128 stands for zero in the data rows.
Every row comes from 3 hidden switches, listed from the one that spreads the rows most; 1 means on and 0 means off. All are off in the first row.
Each row in order, then whether each switch is on (1) or off (0), in that order:
[103 131  97 110 114 141 119 116 109  99 131 110 118 104 105 113] ~ 0 0 0
[155 166 176 197 183 156 181 135 161 132 171 124 149 186 182 139] ~ 1 0 1
[103 127 101 110 112 137 114 119 111 103 125 108 117 105 105 113] ~ 0 0 0
[114  93 104  70  97  95  86 133 107 141  89 159 115  91  88 133] ~ 0 1 0
[116 145 160 155 137 139 135 120 125 111 130  99 118 151 143 119] ~ 0 0 1
[146 155 120 154 145 159 160 134 144 122 173 125 150 149 154 129] ~ 1 0 0
[112  91  98  75  88  90  86 126 106 144  84 144 116  90  86 123] ~ 0 1 0
[107 132 102 119 108 139 116 119 108 105 129 109 114 102 108 113] ~ 0 0 0
[110  87 101  74  93  92  87 127 111 137  85 149 110  92  86 130] ~ 0 1 0
[155 169 171 193 176 156 180 137 157 126 171 119 154 187 184 137] ~ 1 0 1
[118 142 153 153 145 150 132 117 124 111 131  95 114 150 142 121] ~ 0 0 1
[110  97 103  75  87  93  91 129 111 146  88 149 115  90  91 133] ~ 0 1 0
[145 153 126 155 148 158 158 131 144 115 171 126 152 143 149 133] ~ 1 0 0
[122 103 157 115 124  96 103 133 127 158  80 143 115 128 115 134] ~ 0 1 1
[109 135 102 113 110 140 113 117 109 101 129 105 117 106 109 112] ~ 0 0 0
[152 120 124 117 127 112 138 140 146 165 125 167 151 128 128 146] ~ 1 1 0
[151 155 123 155 148 156 163 129 149 123 167 124 149 139 156 129] ~ 1 0 0
[107  95  98  74  90  92  89 127 114 146  89 151 114  93  84 126] ~ 0 1 0
[122 103 159 117 124  98 104 132 120 146  82 144 113 135 121 135] ~ 0 1 1
[155 116 123 116 126 109 135 144 144 160 129 168 151 125 130 148] ~ 1 1 0
[163 132 181 149 165 114 155 145 164 169 131 161 142 169 164 157] ~ 1 1 1
[147 151 124 152 145 153 161 130 143 121 173 126 152 140 148 128] ~ 1 0 0
[117 108 159 112 126  98 108 134 129 148  87 145 111 132 120 136] ~ 0 1 1
[120 142 152 152 141 136 134 121 119 103 129  96 114 150 141 120] ~ 0 0 1
[115  90 103  78  92  96  87 129 110 151  82 150 113  88  89 131] ~ 0 1 0
[148 154 124 151 147 151 164 126 144 119 174 126 147 147 153 131] ~ 1 0 0
[113 140 157 154 136 145 134 117 120 109 128  99 119 152 145 118] ~ 0 0 1
[153 156 116 160 152 156 167 134 142 119 175 121 155 141 157 129] ~ 1 0 0
[123 108 155 115 129  94 106 130 129 149  82 143 114 127 118 134] ~ 0 1 1
[153 165 178 198 179 156 183 139 162 129 173 118 150 188 189 133] ~ 1 0 1
[151 152 117 157 143 152 160 132 144 120 178 123 150 140 154 125] ~ 1 0 0
[149 156 119 152 147 160 159 133 146 119 175 131 151 141 153 130] ~ 1 0 0
[154 153 124 156 144 154 167 128 143 116 174 124 148 148 150 130] ~ 1 0 0
[114 146 155 151 145 143 130 124 126 108 127  98 115 150 137 118] ~ 0 0 1
[162 129 177 159 168 115 152 145 165 168 130 164 148 170 169 151] ~ 1 1 1
[105 125  99 117 110 140 117 119 112 101 124 103 119 104 106 118] ~ 0 0 0
[118 139 154 157 149 146 131 121 121 106 128  94 112 145 143 121] ~ 0 0 1
[144 157 118 156 148 156 169 135 151 126 172 128 151 142 158 129] ~ 1 0 0
[149 153 122 157 149 159 166 131 144 115 172 124 153 144 151 132] ~ 1 0 0
[144 155 121 158 143 162 162 128 142 117 173 122 153 147 152 129] ~ 1 0 0
[109 127  94 112 108 141 115 118 113 102 129 104 115 105 112 118] ~ 0 0 0
[113  90  96  71  91  98  91 129 109 142  83 150 116  88  88 126] ~ 0 1 0
[107  91  99  78  90  94  86 123 113 141  87 150 117  87  85 123] ~ 0 1 0
[156 167 174 197 183 159 180 136 162 127 168 115 148 186 183 133] ~ 1 0 1
[149 154 121 156 147 153 163 127 147 120 174 128 147 142 153 130] ~ 1 0 0
[113 126 104 108 115 142 113 116 113 100 122 110 117 104 107 116] ~ 0 0 0
[113 129  92 115 106 132 109 118 107 102 133 106 117 108 107 115] ~ 0 0 0
[115 147 155 154 145 144 129 121 119 104 130  97 114 148 140 116] ~ 0 0 1
[112  89 102  77  88  98  90 129 114 146  85 151 114  84  85 132] ~ 0 1 0
[150 155 119 155 143 158 163 128 142 120 172 125 151 143 155 135] ~ 1 0 0
[115 142 156 155 146 142 131 121 122 107 127 100 108 148 135 120] ~ 0 0 1
[112 143 155 155 144 139 135 123 124 110 126 100 112 148 138 118] ~ 0 0 1
[120 145 152 152 136 143 132 123 122 107 129  97 112 149 142 122] ~ 0 0 1
[154 155 124 156 146 155 158 135 145 115 178 120 153 143 153 129] ~ 1 0 0
[106 133  99 117 111 135 115 122 109  96 121 111 119 107 110 115] ~ 0 0 0
[125 109 160 118 120  96 100 129 128 152  84 146 110 130 119 136] ~ 0 1 1
[108 129 101 114 112 138 110 119 110 104 129 106 112 107 108 110] ~ 0 0 0
[152 149 118 159 145 158 160 135 144 119 171 128 150 151 153 133] ~ 1 0 0
[113 143 149 152 140 146 135 127 126 108 126  99 110 145 143 118] ~ 0 0 1
[156 118 124 120 125 111 136 141 142 170 133 167 151 125 133 143] ~ 1 1 0
[118 143 154 152 145 144 133 125 121 105 129 101 111 152 138 119] ~ 0 0 1
[115 133 104 113 110 140 117 119 102 105 128 104 118 104 109 112] ~ 0 0 0
[147 154 119 157 142 154 163 134 142 118 172 125 152 144 148 131] ~ 1 0 0
[153 122 129 120 126 115 134 140 141 158 136 172 151 125 136 140] ~ 1 1 0
[113  94 101  76  90  94  94 129 110 147  86 147 115  88  82 125] ~ 0 1 0
[110 124  98 109 111 142 113 120 106 108 131 108 121 106 109 111] ~ 0 0 0
[150 151 122 150 147 164 168 128 147 127 170 125 147 138 154 127] ~ 1 0 0
[155 118 121 122 130 112 134 141 150 160 132 167 147 128 131 142] ~ 1 1 0
[109 129  99 116 109 141 110 112 111 101 131 107 114 105 113 114] ~ 0 0 0
[117 135 155 155 141 143 134 118 125 110 129  96 114 144 140 120] ~ 0 0 1
[112  94 100  76  91  97  81 127 106 145  88 151 115  87  92 127] ~ 0 1 0
[156 162 177 191 180 160 186 136 156 121 175 118 149 182 185 133] ~ 1 0 1
[119 104 157 116 125  97 110 131 131 150  86 139 115 130 116 135] ~ 0 1 1
[154 153 124 149 145 158 164 132 142 121 174 127 151 144 152 128] ~ 1 0 0
[157 165 173 195 179 159 185 132 158 129 172 114 146 187 187 137] ~ 1 0 1
[160 170 179 196 185 158 179 139 152 130 174 116 144 184 186 138] ~ 1 0 1
[108 124  97 108 107 139 112 115 110  99 131 105 115 106 109 109] ~ 0 0 0
[122 106 155 116 123  98 104 134 125 151  87 141 123 129 120 133] ~ 0 1 1
[111 128  97 113 110 134 112 120 109 104 130 103 119 106 108 110] ~ 0 0 0
[149 156 124 155 144 157 170 132 141 118 174 122 149 141 157 125] ~ 1 0 0
[106 131 101 113 111 135 117 117 106  98 130 105 116 102 110 111] ~ 0 0 0
[149 117 119 114 129 114 139 138 148 164 134 168 150 123 136 147] ~ 1 1 0
[163 163 172 192 178 159 182 135 152 129 175 112 149 182 187 139] ~ 1 0 1
[121 106 151 116 129  96 100 128 129 150  83 145 111 134 117 138] ~ 0 1 1
[150 125 123 115 130 113 135 144 144 162 124 166 149 127 132 143] ~ 1 1 0
[113 140 151 157 137 142 133 124 124 111 132  95 110 145 140 118] ~ 0 0 1
[108 126 100 114 112 138 117 122 107 102 128 101 117 107 114 112] ~ 0 0 0
[162 130 182 155 168 118 153 149 155 174 130 161 150 167 161 151] ~ 1 1 1
[105 126  98 114 113 139 115 116 106 103 131 105 120  99 106 112] ~ 0 0 0
[123 142 149 151 141 137 131 122 131 112 135  95 113 154 141 120] ~ 0 0 1
[111 140 160 153 143 142 137 122 124 106 134  95 116 151 139 123] ~ 0 0 1
[115 141 159 154 144 142 131 118 121 112 131 101 115 155 142 119] ~ 0 0 1
[156 167 177 197 179 157 176 135 160 126 169 115 147 190 183 136] ~ 1 0 1
[111  95 102  76  89  96  87 127 113 143  85 151 114  87  87 135] ~ 0 1 0
[121 108 155 119 128  97 103 130 128 150  88 140 114 135 116 135] ~ 0 1 1
[112  93 101  71  89  95  83 125 108 144  90 151 118  86  88 127] ~ 0 1 0
[107 128 100 115 109 136 111 114 114  97 134 109 117 103 107 115] ~ 0 0 0
[121 104 155 117 127  93 108 135 127 152  88 143 116 130 125 137] ~ 0 1 1
[105 127 104 120 111 135 114 114 106  99 126 108 114 105 112 113] ~ 0 0 0
[145 154 119 155 143 152 163 129 142 123 169 127 147 144 146 132] ~ 1 0 0
[118 138 151 156 143 146 128 117 123 111 129  98 117 153 142 119] ~ 0 0 1
[146 112 125 120 131 111 132 139 140 161 131 170 150 128 127 151] ~ 1 1 0
[106 124 102 112 111 135 118 112 104 100 130 101 115 107 106 112] ~ 0 0 0
[112 142 153 150 143 143 136 121 125 108 130  98 108 150 138 120] ~ 0 0 1
[112 133  96 110 116 143 115 117 108 104 131 104 120 105 112 111] ~ 0 0 0
[112  89 105  77  92  90  87 130 114 144  85 148 114  91  85 134] ~ 0 1 0
[150 119 122 123 128 109 135 140 145 165 128 168 148 126 132 140] ~ 1 1 0
[118 105 157 115 129  95 101 126 123 147  86 138 109 135 112 135] ~ 0 1 1
[154 154 120 161 143 156 163 128 140 122 177 125 151 146 153 132] ~ 1 0 0
[111 131 102 117 107 132 114 113 109 103 127 104 123 107 103 111] ~ 0 0 0
[158 114 125 118 133 113 134 143 148 158 130 170 148 126 134 144] ~ 1 1 0
[148 156 121 153 155 159 160 130 144 117 173 124 149 144 159 125] ~ 1 0 0
[153 121 127 114 122 113 132 146 146 162 133 170 152 126 126 144] ~ 1 1 0
[110 128  95 113 109 140 112 112 105  99 124 110 116 100 103 109] ~ 0 0 0
[110  92 105  76  91  92  84 128 110 141  83 149 115  88  92 130] ~ 0 1 0
[118 139 152 153 142 145 137 116 121 110 128 102 115 148 138 118] ~ 0 0 1
[114 123  97 113 107 140 112 114 108 102 130 109 116 104 106 117] ~ 0 0 0
[109 130 102 115 111 137 112 115 106 102 125 110 116 103 110 113] ~ 0 0 0
[111 125  99 113 111 137 110 115 105 100 125 103 114 101 106 113] ~ 0 0 0
[110  92 101  75  91  94  87 125 113 147  82 147 111  87  89 134] ~ 0 1 0
[117 108 156 115 124  94 100 132 128 154  87 137 115 135 118 138] ~ 0 1 1
[151 118 120 119 126 110 136 143 142 160 129 164 148 123 132 150] ~ 1 1 0
[157 166 184 195 181 155 180 137 154 127 173 115 150 185 182 133] ~ 1 0 1
[115 146 154 147 146 141 137 116 124 105 133  99 115 142 142 122] ~ 0 0 1
[120 103 158 117 123  93 108 133 123 149  88 138 113 133 113 138] ~ 0 1 1
[113  96 100  74  89  92  90 127 107 139  88 153 115  88  86 128] ~ 0 1 0
[123 107 157 114 122  97 100 132 124 148  89 141 111 129 121 139] ~ 0 1 1
[105 127  96 116 111 138 118 114 108 101 130 100 108 106 108 112] ~ 0 0 0
[105 125  99 116 107 136 116 115 107 101 124 104 117 109 113 107] ~ 0 0 0
[109  93  96  80  91  91  90 127 113 145  89 153 117  92  85 127] ~ 0 1 0
[155 132 181 155 162 110 154 153 160 172 131 164 149 170 164 153] ~ 1 1 1
[114 140 153 149 140 137 136 117 125 105 134 103 121 149 141 126] ~ 0 0 1
[116 138 148 157 141 141 133 119 122 112 128  97 121 150 146 121] ~ 0 0 1
[110 129 100 114 110 141 115 118 115 102 128 106 120 108 111 116] ~ 0 0 0
[124 101 156 115 127  98 103 130 127 151  87 139 113 132 123 138] ~ 0 1 1
[150 115 126 111 128 107 137 139 150 157 121 171 142 124 135 142] ~ 1 1 0
[149 157 123 159 152 156 160 134 147 120 172 121 154 142 161 128] ~ 1 0 0
[120 143 156 154 146 142 133 121 129 108 135  99 111 154 138 118] ~ 0 0 1
[114  90  99  74  85  98  92 123 110 143  88 151 115  87  89 127] ~ 0 1 0
[127 110 161 115 124  99 102 135 127 151  89 137 116 127 120 138] ~ 0 1 1
[111  96 104  77  89  96  87 126 109 143  81 150 118  91  86 123] ~ 0 1 0
[150 119 122 122 132 111 138 139 147 163 131 164 150 124 134 150] ~ 1 1 0
[113  98 101  74  91  99  89 128 110 145  83 146 112  89  90 123] ~ 0 1 0
[112 128 104 112 110 133 116 114 107 100 130 104 114 105 112 106] ~ 0 0 0
[107 128 102 115 108 138 117 116 108 101 131 107 114 102 108 112] ~ 0 0 0
[111  88 100  75  92  92  91 128 110 143  89 142 120  89  85 131] ~ 0 1 0
[106 131 101 111 110 142 114 119 109  99 127 100 117 102 107 115] ~ 0 0 0
[160 114 121 119 125 110 134 142 148 161 131 167 147 126 133 146] ~ 1 1 0
[108 130  92 113 115 136 117 117 109 103 129  99 117 102 108 115] ~ 0 0 0
[112  92 100  71  93  96  83 130 112 141  86 152 118  89  89 127] ~ 0 1 0
[152 118 123 117 126 114 136 146 141 162 131 172 148 125 131 147] ~ 1 1 0
[161 132 176 156 161 118 155 146 164 165 127 165 145 175 161 152] ~ 1 1 1
[122 143 157 151 142 145 128 120 121 110 130  99 117 146 142 117] ~ 0 0 1
[113  92 101  74  92  92  89 134 107 145  86 152 115  82  88 124] ~ 0 1 0
[108 129 100 119 112 137 114 117 108 101 132 107 116 102 104 112] ~ 0 0 0
[152 118 119 114 126 108 137 146 146 163 136 167 150 129 134 153] ~ 1 1 0
[159 166 177 195 182 159 177 133 159 127 170 119 147 189 187 140] ~ 1 0 1
[151 119 121 122 127 116 137 140 149 161 132 171 153 123 133 147] ~ 1 1 0
[106  90 100  74  87  93  87 132 112 147  83 149 115  85  88 127] ~ 0 1 0
[145 156 123 152 144 155 164 132 145 113 170 126 150 139 159 126] ~ 1 0 0
[148 116 126 118 128 112 132 143 142 160 132 169 154 129 128 144] ~ 1 1 0
[160 133 178 159 163 115 154 144 165 171 132 165 145 170 161 154] ~ 1 1 1
